(in the rows, 128 means zero)
One turn moves every row onto another: examples first, then more rows asked:
z_646: [115  91 156 138 109 133 141 152 140 136 171 114 113 125 140 105  83 118
 119 122 107 119 117]
z_78: [114  99 157 135 118 128 124 156 148 130 170 121 122 125 150 110  87 117
 113 126 105 115 120]
z_754: [107 105 162 133 114 131 134 154 146 135 164 126 115 135 146 101  77 115
 122 124  96 119 121]
z_501: [129 126 162 134 127 143 154 130 148 124 185 143 107 142  88 151  90 123
 117 144 110 136 133]
z_510: [111 103 165 133 112 112 134 149 150 144 154 122 119 137 153 106  86 116
 133 126 100 126 122]
z_957: [123 134 159 130 124 111 143 164 137 112 123 141 106 137 134 137 114 152
 133 131 108 137 127]
z_208: [111 110 138 131 146 149 122 122 121 115 159 125 123 113 121 116 138 128
 125 147  99 140 135]
z_550: [103 139 139 152 139 124 153 148 127 117 172 126 107 134 118 141 125 114
  90 127 112 116 135]
z_861: [ 91 142 159 140 135 121 121 129 140 140 152 137 117 148 126 117  92 119
 136 155 129 130 115]
z_522: [101 131 158 138 126 103 140 137 147 134 151 144 119 160 134 111  89 122
 149 142 120 135 117]
z_293: [133 119 158 138 117 135 168 132 147 119 183 145 109 140  95 151  98 126
 119 138 120 133 135]
z_200: [115 148 148 156 134 125 146 151 125 118 168 121 110 132 108 142 123 120
  86 135 108 120 130]
z_390: [133 124 159 138 124 143 154 130 138 126 187 141 117 133  85 145  92 115
 119 138 118 128 119]
z_708: [132 120 141 120 108 112 140 152 130 116 153 131 112 125 114  95 106 101
 144 153  98 149 150]
z_152: [122 121 167 118 111 153 145 101 136 123 161 134 109 110 121 126 102 134
 112 157  88 125 128]
z_141: [139 110 141 119 122 105 136 156 131 122 154 127 122 132 115 102 100 103
 136 152  84 140 151]
z_545: [119 122 155 124 112 149 144 100 149 132 158 142 124 110 123 142 102 126
 117 158  85 125 135]
z_930: [134 124 158 125 102 151 145 104 134 122 163 135 119 100 119 127 104 131
 122 153  92 125 124]
z_415: [120 124 168 131 107 152 149  96 139 129 153 135 117 112 122 132 110 127
 127 161  96 133 128]
z_800: [ 92 139 159 147 129 117 137 130 144 151 155 132 109 150 120 112  91 126
 131 156 122 110 113]
z_692: [112 121 144 142 148 152 137 125 131 120 153 115 121 112 136 118 142 122
 113 141  99 140 135]
z_886: [107 145 138 142 134 124 153 145 124 122 169 134 110 122 109 136 123 113
  87 126 111 123 152]
z_888: [ 94 143 154 144 137 117 131 125 132 146 148 138 118 151 123 115  89 128
 139 139 129 125 115]
z_567: [120 141 148 150 132 121 151 151 128 115 176 126 112 134 113 132 132 107
  93 135 111 119 153]
z_457: [132 109 140 119 114  97 131 153 134 121 159 129 114 128 110 104 105 107
 138 157 100 141 153]
z_752: [ 93 142 155 146 134 115 132 131 140 144 157 126 113 157 124 123  98 118
 142 155 123 117 113]
z_305: [124 120 152 137 115 136 161 130 144 126 192 146 111 131  92 147  87 108
 119 136 114 131 134]
z_37: [120 117 148 147 123 137 145 137 135 114 185 153 119 148  88 150  97 126
 118 144 120 135 131]
z_324: [115 124 163 127 117 104 140 159 135 117 125 145 103 128 122 132 104 156
 123 134 115 142 132]
z_906: [112 110 152 141 113 132 131 151 145 139 170 121 131 127 151 105  78 116
 115 123 100 122 119]
z_552: [116  96 152 138 117 138 136 157 149 138 167 121 114 119 137  92  81 119
 124 127 105 125 119]
z_570: [118 132 159 117 122  94 148 158 133 122 126 137 110 130 118 133 111 156
 127 128 106 138 130]
z_136: [119 145 144 153 132 128 148 152 127 112 174 127 103 137 116 136 117 122
  84 135 105 122 149]
z_137: [116 106 146 122 123  96 142 154 135 126 149 125 119 143 131  90 107 108
 142 146  97 144 139]
z_870: [108 111 133 130 153 142 138 122 128 124 152 118 118 108 122 125 135 122
 110 143  94 135 143]
z_382: [118 130 138 136 154 151 129 124 129 122 161 114 109 110 125 118 134 126
 120 142  98 143 147]
z_213: [115 117 173 126  96 149 131 111 138 131 158 141 120 110 115 142 103 125
 117 151  92 124 129]
z_245: [123 132 159 130 134 110 144 166 146 123 127 143 104 135 121 132 113 155
 136 134 109 134 127]
z_100: [127 115 156 120 104 148 154 106 138 118 151 143 116 105 123 135 105 125
 126 153  86 136 129]
z_128: [110 134 138 135 149 142 137 122 129 124 144 121 114 112 127 131 141 121
 123 145  93 142 140]
z_623: [115 130 155 125 120  98 148 159 136 121 128 138  99 137 131 123 107 155
 132 128 102 135 138]
z_527: [ 86 141 156 145 133 115 137 137 141 140 150 135 108 159 124 112  88 126
 141 143 120 131 119]
z_999: [127 126 145 138 127 143 158 128 146 120 179 159 119 134  98 153  89 121
 113 134 116 131 135]
z_332: [114 128 165 129 117  92 147 163 139 129 133 140 107 139 134 116 104 133
 135 118 112 140 133]
z_340: [127 112 143 112 119 108 137 156 137 122 158 127 112 136 120  94 103 109
 148 150  86 140 150]
z_95: [125 131 135 146 149 144 130 126 124 118 148 116 117 111 120 124 136 130
 120 147  93 145 138]
z_546: [135 125 143 123 113 107 139 160 136 118 148 136 114 126 118  92 106 109
 136 159  90 140 151]
z_432: [112 143 147 149 122 120 131 152 121 117 168 130 112 122 116 137 132 122
  93 128 110 119 155]

z_527 moves to z_623
z_501 moves to z_136
z_213 moves to z_37
Where do these go?
z_137 moves to z_510
z_552 moves to z_800
z_305 moves to z_550
z_646 moves to z_752
z_906 moves to z_888
z_324 moves to z_457
z_930 moves to z_390
z_886 moves to z_870
z_567 moves to z_692

One turn moves every row onto another: examples first, then more rows asked:
z_269: [153 115 143 126 131 111 163 146 138 127 161 123]
z_294: [120 136 128 124 156 117 138 109 134 127 126 121]
z_974: [128 105 139 140 114 130 143 150 152 115 157 113]
z_86: [168 106 127 144 135 128 132 134 138 123 150 121]
z_564: [137 107 144 102 119 117 156 130 123 136 155 139]
z_235: [137 141 131 123 140 121 149 127 137 116 103 138]
z_80: [136 147 139 126 138 127 146 152 142 107 117 132]
z_482: [127  85 135 129 112 139 134 131 125 144 143 126]
z_256: [163 116 131 105 132 127 157 134 129 126 153 133]
z_53: [103 131 115 115 150 136 143 121 127 130 129 121]
z_313: [113 140 141 110 125 131 145 146 131 116 116 143]
z_680: [150 101 141 112 113 141 130 114 144 121 135 126]
z_246: [103 133 136 131 127 121 158 146 139 121 113 130]
z_722: [131 134 120 147 146 123 157 151 131 126 114 129]
z_922: [118 131 135 142 139 120 147 162 118 134 123 138]
z_296: [111  98 133 115 114 113 118 128 129 112 140 119]
z_334: [115  91 133 123 109 134 134 135 122 138 152 134]
z_369: [ 98 132 132 133 150 116 145 125 138 129 134 113]
z_941: [150 106 136 106 116 135 126 111 135 120 141 136]
z_971: [141 101 110 113 130 129 114 125 118 115 136 123]
z_928: [161  96 131 145 131 135 134 134 136 133 144 117]
z_672: [129 108 136 112 119 127 166 153 131 130 163 126]
z_767: [131  99 145 134 110 138 141 141 156 119 146 110]
z_344: [119 137 114 131 160 133 147 129 137 122 133 111]
z_317: [121  98 113 137 127 126 126 153 130 112 148 106]
z_520: [116 128 122 122 134 128 150 134 115 136 107 144]
z_907: [146 109 128 132 133 109 118 131 141 101 140 108]
z_433: [138 135 131 129 145 122 138 143 111 134 115 148]

z_235 moves to z_722
z_86 moves to z_974
Where do these go?
z_256 moves to z_269
z_928 moves to z_767
z_344 moves to z_369
z_922 moves to z_313
z_296 moves to z_971

